One turn moves every row onto another: examples first, then more rows asked:
Z134: [-13.3 -18.7   4.6   1.0  45.0  -4.2  36.4  -0.6   0.3  -7.6   2.5  28.5]
Z105: [-33.0  -9.2  -2.9  -6.5  23.0  -1.0  -9.3  -4.8   4.2   6.9  32.8  33.0]
Z542: [ 10.8 -15.0  -0.9  16.0 -12.7 -19.5  19.6  18.9 -18.1 -28.4 -29.9 -34.7]
Z730: [-10.3  31.2  17.2  17.9  27.7 -15.6  13.5  15.1 -46.8 -22.0  -6.8   0.9]
Z571: [-14.3 -30.8   6.2  17.8  30.6  -6.0  25.7   4.1 -41.4  -8.1   1.0   8.3]
Z913: [ 10.4  -6.8  -6.3   6.6  49.3  15.6   6.9  -1.5  15.8 -12.2  35.5   1.5]
Z543: [ 11.9  21.5  10.1  -6.7  21.8  -5.8 -37.6 -22.5 -31.1  -8.9   3.6   2.4]
Z868: [ 27.8  -0.6  36.6  -8.9 -30.0 -12.4  -2.9  -6.4  -8.3 -42.6   2.6   7.2]
Z724: [-16.7  -8.9   2.2  -9.7  38.8   3.0  21.9  11.0  36.2 -15.1  12.2 -20.5]
Z922: [  2.4  -6.7   2.3   2.8 -28.0 -13.7 -17.7  43.8  24.0 -11.0  -0.7 -27.0]
Z851: [  8.0 -19.2 -28.6  -3.6  -0.6  -1.2  -2.2  33.1  26.6  13.6  10.4 -23.8]
Z395: [ 23.7  44.3  -1.0 -18.3   1.9  -9.6   3.2   7.8 -30.2  -6.5 -24.1  -8.4]
Z902: [ -7.6 -15.5  15.8  27.9  15.3   8.3  -9.1  25.2  29.0  18.1  19.2  16.0]
Z509: [ 23.0   7.1   7.1  -6.4  39.5  17.7  12.6  28.6 -28.1 -10.5  22.5  20.8]
Z339: [-26.2  12.2   4.4  29.8  17.3   5.8  -1.7 -37.3  -8.5 -18.3  22.8  -2.1]
Z169: [  8.9  32.6  10.1 -16.9 -39.6  -2.0 -28.0  16.7   8.9 -10.4  -0.8   0.6]
Z271: [ -8.4  13.4   1.1  -3.8  -1.9  -6.7  15.7  -8.2 -29.1 -46.2  48.3  -1.3]
Z326: [-21.3  -1.3 -21.3   3.1 -34.7 -28.9  -3.6 -21.2  -3.7 -20.3  -6.8 -17.9]
Z455: [ 31.7   8.5  -1.2 -16.6 -21.0 -14.9  16.7  39.4 -12.0  -9.9 -17.4  25.5]
Z957: [  0.3  10.4   0.6  25.0  -7.2 -13.0  20.1  18.8  54.1 -16.4  -3.5   1.7]
Z756: [-15.6  11.6   2.4  33.5  32.9  18.4  17.1   7.5  10.8   5.1  35.1  10.2]
Z755: [-11.5   0.7  14.5 -10.3 -34.9   0.3  17.8  12.7 -41.7  -3.4   4.3 -27.9]
Z840: [  3.7  18.7  -3.3  28.0 -10.2 -36.1 -26.0   1.4 -33.3 -30.1  -5.7  -7.7]
Z182: [-16.5  23.5  18.5 -26.4  12.6   5.4 -11.1 -16.4   0.9 -13.4  24.0  36.1]
Z615: [ 12.0  -7.8 -18.6 -35.1 -20.6 -25.2   3.8  29.5  19.4  -9.7 -14.4   8.0]
Z410: [ 29.6   1.6  14.9  10.9  -5.5  17.9  22.4 -17.1 -35.7   6.1  15.7  17.5]
Z560: [-18.0 -10.4 -12.1  14.0 -35.6 -33.1  12.2   9.3  16.4  -2.4 -24.4   2.1]
Z506: [ 11.3   1.0  12.7   3.6 -20.5  -6.6  11.3  21.6  34.5  -9.0 -28.4 -29.7]

Z560 moves to Z105
Z395 moves to Z730
Z755 moves to Z271
Where do these go?
Z957 moves to Z902
Z913 moves to Z506
Z326 moves to Z182
Z339 moves to Z169

One turn moves every row onto another: examples first, then more rows asked:
Z314: [ 16.5  15.0 -53.9 -12.7  -2.6  38.1   1.3 -21.2 -14.8 -26.7  26.8   4.6
 -15.0]
Z275: [ 18.5 -10.5 -18.1  22.2 -15.0   7.5 -27.9  29.9 -26.8 -41.9  20.0   5.2
 -22.9]
Z989: [  8.8  11.4  17.6 -28.8   6.9 -34.1 -13.0 -37.8   2.0  -1.6  13.5 -21.3
 -16.0]
Z932: [ -9.5   6.9  -6.6  28.9  -6.5 -22.1 -24.9 -17.2 -30.0 -55.0  -9.3  -9.6
  -5.0]
Z736: [ -8.6  -3.6  22.7  21.8   0.1 -29.9 -32.3 -17.5 -24.3 -43.6  -2.2  -1.6
   4.8]
Z766: [ 12.0  -2.9 -15.6 -16.3  -8.0  25.8  29.9  -5.0  20.1 -20.6 -31.0  23.4
   8.2]
Z961: [ -3.8 -15.5  40.1  13.9   2.6 -34.4 -18.3 -16.7 -16.3 -20.7   4.3   4.3
  14.7]
Z109: [ 25.6   1.9 -42.9 -17.8  -4.6  37.3  22.0 -17.4  -8.5  -5.5  31.8   8.9
  -7.1]
Z324: [  5.4 -23.8  33.7  10.9  -1.5 -33.4  11.1 -13.5 -10.0   0.2   7.4   3.9
  18.7]
Z654: [ 20.2  -3.7 -25.5  13.6  -8.7   0.6  -1.7  32.2 -17.9 -31.6  19.6  -7.2
 -41.9]
Z508: [ 26.6  -8.6 -15.7 -25.8  -1.5  31.0  24.7 -14.5  -1.9   9.8  39.5  15.3
  -0.5]
Z511: [  8.2   6.3 -28.5 -11.0  -7.9  27.8  17.0  -6.7  15.5 -35.9 -35.5  18.5
   3.6]
Z186: [ 11.5  -5.7  27.1 -31.7  16.4  16.3 -23.0 -19.5  -1.7  -4.7  43.2  21.8
  -3.7]
Z474: [ 10.4   7.2 -27.4  -3.7 -13.3 -12.7 -47.1 -51.1 -15.5 -20.0   6.4  -7.7
  22.1]
Z649: [ 37.8  -9.9  -1.1  -6.5 -48.2  17.5  19.7   1.1 -29.2 -26.3  19.1 -10.7
  -5.3]
Z823: [  8.2  -0.7 -36.9  26.9 -19.3 -13.8  31.1 -11.6 -24.0 -29.6  -9.7 -15.7
  -1.7]
Z417: [  7.2  -9.1  23.6 -24.7   4.6  13.4   9.3  -6.2  25.5 -15.4 -23.5  29.6
  12.0]
Z835: [ 17.1 -20.2 -13.7  22.9 -10.7   2.5 -50.5  17.0 -23.8 -31.4  22.1  17.0
   2.2]
Z774: [ 13.6 -23.7 -12.5  17.6   1.8 -11.6 -54.7   2.4 -11.2  -7.7  23.4  22.1
  17.5]
Z222: [  1.3  19.0 -11.8 -18.1  14.9  22.8 -46.5 -26.4 -13.9 -41.0  29.0   9.9
 -18.6]
Z23: [ 14.5 -14.1 -20.7  19.6 -16.8 -18.2  46.4 -10.9 -15.5  -6.0  -2.9  -9.8
   7.6]
Z258: [  4.9  12.3  -5.5 -17.2   5.2 -30.4 -38.3 -51.6  -3.4  -8.5   9.2 -14.1
   4.1]
Z133: [ 11.8 -21.6 -14.9   7.6  16.4 -26.4 -38.2  -7.6   4.2  15.7  22.3  16.3
  15.1]
Z981: [  0.1  12.5 -25.4  -8.9  -2.5  25.3  -3.1 -11.1  11.8 -49.5 -37.4  18.5
   0.6]
Z901: [ 13.4 -14.9 -22.2  -0.5  21.7 -33.1 -10.2  -4.6  11.0  25.5  21.1   4.4
  -3.4]
Z54: [  3.3   7.5  16.1 -25.6  18.8  16.6 -43.9 -23.5  -8.3 -25.3  36.8  17.5
 -12.2]
Z244: [ 33.6  -8.5 -24.2   4.7 -50.4  21.3  -6.6 -13.9 -34.0 -32.2  13.4  -4.0
  14.5]
Z944: [ -2.2   7.5 -31.6  30.8 -14.1 -14.5   2.4 -15.1 -29.8 -49.1 -12.2 -15.7
  -6.9]
Z348: [ -5.1  13.1  -7.8 -11.9   4.8  19.2 -19.9 -13.3  13.1 -52.8 -35.5  22.1
   0.6]
Z435: [ 11.6  -7.8   6.2 -21.5  -3.0  19.4  26.1  -4.3  23.8 -12.5 -25.7  27.6
  12.7]
Z643: [ 18.2  -1.1 -28.6   3.2   4.1 -13.9  15.6  22.3  -3.6  -8.5  17.9 -12.4
 -44.0]
Z265: [ 15.6  -6.3 -27.5  -1.9  17.1 -28.3  10.9   7.6   8.8  15.3  19.1  -8.3
 -28.9]
Z119: [ -0.9  -1.7  26.8 -22.6   9.4  10.1 -11.5  -9.6  22.4 -28.7 -26.6  30.5
   8.6]
Z40: [ -5.7   6.9  13.2 -17.7   9.1  12.6 -23.1 -12.7  18.0 -43.1 -31.5  26.3
   3.6]
Z433: [ 23.4  -2.0 -35.0   7.1 -34.5   9.2 -33.2 -34.3 -28.2 -29.2   8.7  -2.8
  25.4]
Z322: [ 19.5   4.4  27.8 -30.1  -7.9 -21.6  13.7 -16.1  -3.2  -4.8  19.3 -23.5
 -27.0]
Z882: [ 21.3 -11.9  14.5 -30.6   7.4  22.5   6.1 -14.8   1.1   9.8  45.1  20.5
  -0.2]
Z52: [ 32.3  -5.1  21.2 -20.7 -31.5  -0.2  27.2   0.1 -16.6 -15.4  22.2 -18.0
 -23.9]
Z394: [ 12.2 -24.2   8.5  13.7  -9.8 -26.4  38.3 -11.7  -9.6   6.7   3.8  -2.2
  17.3]
Z201: [  6.2  21.6 -41.1 -11.8   5.6  32.0 -28.1 -25.3 -16.4 -42.2  24.7   4.9
 -20.5]

Z324 moves to Z961
Z54 moves to Z222
Where do these go?
Z474 moves to Z433
Z981 moves to Z511
Z265 moves to Z901

